-6.7	-27.5	8.3
2.1	2.0	-49.2
12.7	-27.9	-23.2
-6.8	-16.8	-12.9
-1.0	13.9	-7.8
12.8	2.0	24.6
7.9	6.8	26.0
-13.1	19.0	32.9
-9.0	38.4	-53.2
17.3	5.2	-6.5
|
17.3	-9.0	-13.1	7.9	12.8	-1.0	-6.8	12.7	2.1	-6.7
5.2	38.4	19.0	6.8	2.0	13.9	-16.8	-27.9	2.0	-27.5
-6.5	-53.2	32.9	26.0	24.6	-7.8	-12.9	-23.2	-49.2	8.3

56.1	-59.8	57.1	-60.9	-47.8
-52.5	57.3	-58.2	53.6	44.6
49.6	-27.1	57.4	56.7	59.1
-60.8	59.4	-58.6	56.4	60.5
59.4	-62.2	49.7	-56.8	-57.5
61.4	-57.9	54.1	-52.5	-60.8
52.9	-56.3	54.5	-54.0	-50.2
23.5	-60.0	-57.5	-55.3	-58.7
-13.9	-36.3	-55.3	-52.5	-60.7
57.6	-61.6	59.9	-57.1	-55.9
21.6	-59.6	-57.9	-54.1	-58.1
|
21.6	57.6	-13.9	23.5	52.9	61.4	59.4	-60.8	49.6	-52.5	56.1
-59.6	-61.6	-36.3	-60.0	-56.3	-57.9	-62.2	59.4	-27.1	57.3	-59.8
-57.9	59.9	-55.3	-57.5	54.5	54.1	49.7	-58.6	57.4	-58.2	57.1
-54.1	-57.1	-52.5	-55.3	-54.0	-52.5	-56.8	56.4	56.7	53.6	-60.9
-58.1	-55.9	-60.7	-58.7	-50.2	-60.8	-57.5	60.5	59.1	44.6	-47.8

-48.2	-46.7	-45.4	-46.0	45.1	-10.4
-49.4	-46.2	-44.7	-43.7	45.8	-32.2
45.7	43.6	-37.4	0.5	36.4	46.4
-45.2	-7.1	46.6	44.6	-45.4	-46.1
-46.3	4.4	44.5	45.0	-47.3	-41.4
20.2	-47.0	33.4	34.1	-35.4	-46.7
|
20.2	-46.3	-45.2	45.7	-49.4	-48.2
-47.0	4.4	-7.1	43.6	-46.2	-46.7
33.4	44.5	46.6	-37.4	-44.7	-45.4
34.1	45.0	44.6	0.5	-43.7	-46.0
-35.4	-47.3	-45.4	36.4	45.8	45.1
-46.7	-41.4	-46.1	46.4	-32.2	-10.4

27.8	42.5
-18.6	50.7
|
-18.6	27.8
50.7	42.5

-8.1	-28.5
37.1	57.0
-8.6	-29.4
0.6	-5.2
0.1	-16.5
|
0.1	0.6	-8.6	37.1	-8.1
-16.5	-5.2	-29.4	57.0	-28.5

-47.4	-46.4	49.6	44.0	-46.8	48.7
-44.8	-44.7	-28.2	-17.2	47.1	44.2
|
-44.8	-47.4
-44.7	-46.4
-28.2	49.6
-17.2	44.0
47.1	-46.8
44.2	48.7

1.4	2.8	6.4	1.6	2.8
11.7	6.2	16.7	12.1	23.6
-31.9	21.5	-50.6	0.7	11.9
3.6	5.3	10.8	3.3	6.4
5.4	6.5	12.6	4.3	8.4
|
5.4	3.6	-31.9	11.7	1.4
6.5	5.3	21.5	6.2	2.8
12.6	10.8	-50.6	16.7	6.4
4.3	3.3	0.7	12.1	1.6
8.4	6.4	11.9	23.6	2.8

-9.9	59.1	39.2	39.8	-38.6	40.5	-33.2	-13.2
-10.4	60.2	43.3	35.2	-37.1	41.3	-37.7	-7.8
|
-10.4	-9.9
60.2	59.1
43.3	39.2
35.2	39.8
-37.1	-38.6
41.3	40.5
-37.7	-33.2
-7.8	-13.2
